Rows are one point carried round by a steady rotation, each followed by how many steps it has turned.
The counts run from 0 to 978.
[ -1  14 -19  36  -6  21 -13 -29   8  -6   0 -16 -12  -9  20  43 -16 -10
 -17  12 -13 -11  -3  14  11  16 -12  -6  26 -11  12   9 -29 -12 -30  -6
 -13  26 -21 -17 -21   0  -7 -12 -12]
271
[-26  -4 -12 -10  -1  16  -1 -25   8 -16 -12  -3 -23  12  15  13 -37 -14
 -19  23   7  15  10  -6  16   7  -3  -8  15  -1  -9   0 -29  -3 -32  -1
 -35   8 -25   5  -6 -24   5 -25  -4]
83
[  3  -5  -4  -6   3  31 -35 -34 -24 -13  -4   9 -22 -14  -7   4   5 -27
 -20  22 -25   2  14   8  15  -9   9   9   6  -1 -26   9 -14 -11 -22 -19
  10   9 -11  -4 -40 -36  -7  12  -7]
205
[ 12   4  -2  -2  10   4  -2 -31   9 -11 -13 -34  14  -7 -27  -9 -27  18
   4   1  -3   3 -17 -22  22 -10   3  -8 -10  13  19   7 -24 -30 -21  24
  -6  20  -3 -23  14   3   7  -9  53]
883
[  3  14  -6   1  -4   4 -30 -23 -15 -28  20   4 -22 -10  -3   2  -2  -4
  15  36 -27  14   8  -8  18   2  16   1  -1  -9 -20   4 -38 -12 -29  -2
 -10 -14 -18 -24 -28 -36  -2   5   3]
422
[  4 -23   2   3  39  21 -13 -55   6 -11 -18 -20   6  -1  -7  -8  -7 -11
 -34   8 -20 -12 -27 -15   0 -11  -3  -7  -8   2  -1  -2   8 -18 -25 -35
   8   9   0 -15   5  -1  20  16  15]
396
[ -4   6  -7  19  18  41 -22 -24   4   2   2   2 -14   0  -4  -7   2 -21
  -6   9 -12  -8  -3  -4  20  -3  14   1  11  -4   9  -5  -3 -51 -27 -23
  32   1 -15 -25 -31 -19   7  12  -1]
908
[  2 -22   0   6  26  16   2 -49   6  10 -28 -38   4   1   1  30 -23  -6
 -12 -14  -6  -4 -20   7  10  -5 -19   3  -5   2  13  10 -11 -31 -31  -1
   8  30  -5 -12   7  16  21   8  18]
701
[ 18   4 -23  11   7  30 -38 -34   3  -9 -12  -5 -11  -8 -32  -7  -1 -20
 -33  24  -6   1  18  -6  10  -8  21  -5  11  26 -15  16   4   2 -31 -24
 -11  11 -11   0  -9 -26 -11  14  11]
652
[ 12  12   6 -20   2   2   7 -38 -21 -26   2 -16 -12   3   0  -6 -29   8
  -6 -11 -41   9 -19  -7  18  -6   6 -15  -9 -10  -4  18 -41 -19  -3  30
   8  22  -8  -6 -15 -11  21  -4  23]
966
[ 10   6  13 -10  21  27 -25 -42 -11 -18 -22 -10 -28  21  -9  -3  -4  -5
 -17  10 -29 -12   6 -40  -6 -17   5  -2 -20   3 -16  -7 -23  -4 -17 -21
   1  12   1 -26  10   0 -11  22   9]
839
[ 17  -3 -30  16  -9  31 -36 -17  12  -2   2  -4 -18  -5 -30  12 -11 -15
 -13  28  -5  12   9   3  20   9  30   3   8  10   4   6 -14  -5 -38 -16
 -13   3 -23  -4 -15 -27  -9  -7  -6]
130
[ -1  -5   7 -14  40   2 -10 -43  -1 -25 -24 -36   9 -12  -6 -20 -23  -1
  -1   7  -8  -6 -20  -5   7 -24 -11 -17  -6  10  -8  -2  10 -24 -17  -6
  -3  10   2 -24   2  -6   1  -5  40]
807
[ -1   0 -17  13  14 -14  -7 -23  22 -15  -3 -20   6  -7  -9  14  -7  13
  19   7   4   4  -7 -12  29  -5   6   2   3   8  27   0 -30 -35 -30  11
  -7  19 -31 -24  13  18   9  14  43]
38
[-17   3   0 -10   5   3 -18 -26  -9 -28   4  -7 -35 -10  16  13  -9  -4
  22  19 -27  21  10   9  27   7  -1   1  -8 -14 -20   5 -35 -14 -35   4
  -6  -4 -28 -24 -26 -22  -6  -4  -4]
932
[-25  12  -5   1   9  33   1 -20  11   6 -18 -16 -24   4  -2   3 -16 -12
  16   8  15   8  20   2  32   1  -2 -11  17  14  -4   1 -20 -42 -41  17
   3   7 -26 -15 -14 -27   2  -8  16]
592
[-18 -17  -2 -14  12  18 -25  -8  11 -19 -11  13 -24  -1  -7  -7  -4 -14
  20  13   2   4   3 -13  28 -22  13  18  -5   6  23 -19 -20 -43 -24 -19
  18  14 -17 -36 -21  -8  -5  -8  18]
691
[ 14   5  -9  -7   8  21 -35 -23 -17 -14  -5  -4 -16 -18 -28 -20  -1 -18
  -5  15 -16  -3   8   7  21 -24  25   1   5  13 -16  16   4 -22 -18 -13
  22  11  -8 -16 -31 -28  -8  14  17]
873
[ -7  12  -4  10  11  25 -40 -32  -5 -21 -19   2 -25 -18  -4  -5  12  -5
 -20  22 -26   0  28  -4  18  -8  -9  -3  -8   4 -14  -3  -3  -5 -32 -19
   6   1 -19 -16 -23 -10 -36  11  17]
505
[  9   2 -24   5   2  40 -21 -13  11  -2   2   5 -29  19 -17  -1 -26 -21
 -22  22  -9  10   5 -10  12   3  40  -7   9   9   6   0 -10 -12 -27 -26
  -6  10 -21  -1 -12 -27   2  -5 -15]
241
[ -2  31   2   1 -18   9  -6 -22 -10 -17  -3  -6 -13  10   6   6 -25   5
   4   9   0  10  18 -26  22  -5  -4  -8  11   4  -3   4 -60 -16 -20  31
 -17  22 -11 -16  -7 -14   1 -12  20]
6
[ 13  21 -11  10   9   1  -5 -23   9 -33  21 -11   0  -4  -6 -13 -21  11
  -1   5 -38   0 -30 -11  26  11  14 -23  -3 -18  20  -1 -26 -35 -10   5
  13   9 -19 -18 -21   0  14  -7  25]
678
[ -4   2 -26  25   9  38 -29 -13  25   1  -4  12 -18   8  -9   4  -1 -23
 -17  25   5  -8   6 -14  19   5  20  -5  15   8  18  -9  -4 -29 -35 -34
   0   6 -27 -19 -11  -9  -5   2  -2]
687
[  6   8 -11  30   9  25 -36 -37   0 -17 -17 -10 -12 -22  -3   9  11   5
 -30  14 -37 -11  12  -3  15   1 -16  -8  -5  -2   5  -5   1  -6 -30 -20
   2   9 -13 -16 -15   5 -32  12  15]
283
[  1   7  -7   2 -14   9 -10 -12  -5  -9  15 -15 -17  -9   3  27 -25  -6
  25   9 -10   7  -7   7  28   6  11   9  10  -7  15   9 -48 -37 -27  14
  10  18 -19 -24 -29 -13   2 -14  -1]
785
[ 11 -15 -10 -17   7  24   0 -26  -9 -17   8   8 -11   2  -9  -3 -36 -33
 -29   2  -7  16 -23   3  21  -6  24   0  15  -5   4  14 -16 -20 -13 -13
   8  23  -7  11 -30 -26  35 -16  -2]
16
[  2   8  -3  -2  -8  10  -8 -23  -3 -22  13  12  -4  -1 -11  -8  -9   7
  -4  20 -36  15 -15 -29  30  12   9  -5 -10 -20  10  -4 -43 -38 -19  15
   6  -9  -8 -16 -22 -22  31  -3  15]
532
[-15 -17  10   1  14  14  -9 -33   2   3 -22  -4  -7  -5  -7  11  -3   2
  10   4 -14   2  -9 -22  26 -12 -15  19 -18  -4  20 -14 -28 -50 -28   3
  20  11  -5 -33  -1   6  10   7  28]
180
[ 13 -23   6  11  -4  34 -16 -45 -13   4   2 -15  11 -18 -20  13 -16  -6
 -25  21 -28   7 -33 -11   9   4  -7   9  -8  -8   6  -6 -12 -22 -23  -7
   1  -2  17 -12 -12 -28  18  -9   2]
942
[ 17   0  -5 -14  -7  36  -4 -23 -17  -6   5   5 -21  21  -7   5 -41 -28
 -24   4  -5   8 -14  -9   7  -3  24   2  15   0  -1   8 -31 -16 -10  -7
  -1  23  -2  -1 -20 -31  19 -21 -18]
973
[ -6 -15  12 -28  27  14 -27 -31 -14 -28 -15   8 -33  11  -6 -13   1 -16
  -5  14 -22   5  10 -22  11 -25  11   9 -17   4 -22  -7 -16 -14 -22 -25
  10   4  -9 -25 -10 -19   2  13  13]
838
[ 26 -10 -13  20 -14  13 -26 -28   8 -12  11 -12  25 -15 -30   7 -20   7
 -10  26 -16   4 -31 -21  15   4  13   5  -6   2  30  -3 -25 -23 -20  -6
 -16  11   7 -20  -5 -10   7 -12  19]
132
[ -1  21 -22  23  10  15 -31 -18   6 -36   0  11 -29  -3  15   1  -5 -13
 -25   7 -26 -15   6  -5  11   1  10 -15  13  -8  15   0 -16 -10 -17 -30
  10  30 -30 -19 -24   1 -22   1  -3]
904
[ 11  13   2  -7  16  11 -21 -42  -8 -27 -24 -22  -9   4 -10 -14 -15  -7
 -24  10  -2  -4  13 -23   1 -26   4 -15   2  25 -26  11 -11  11 -17  -3
 -26  28  -3 -11  14 -10 -18   8  33]
218
[-14  -1   4  10   5   8   5 -40 -10   4   5 -25   5 -13  10  30  -6 -12
   7   6  -5  -1  -9   0  14   7 -12   3  22 -17 -14  12 -37 -42 -38  16
   4   2  -9 -16 -23 -13  36  11   5]
192
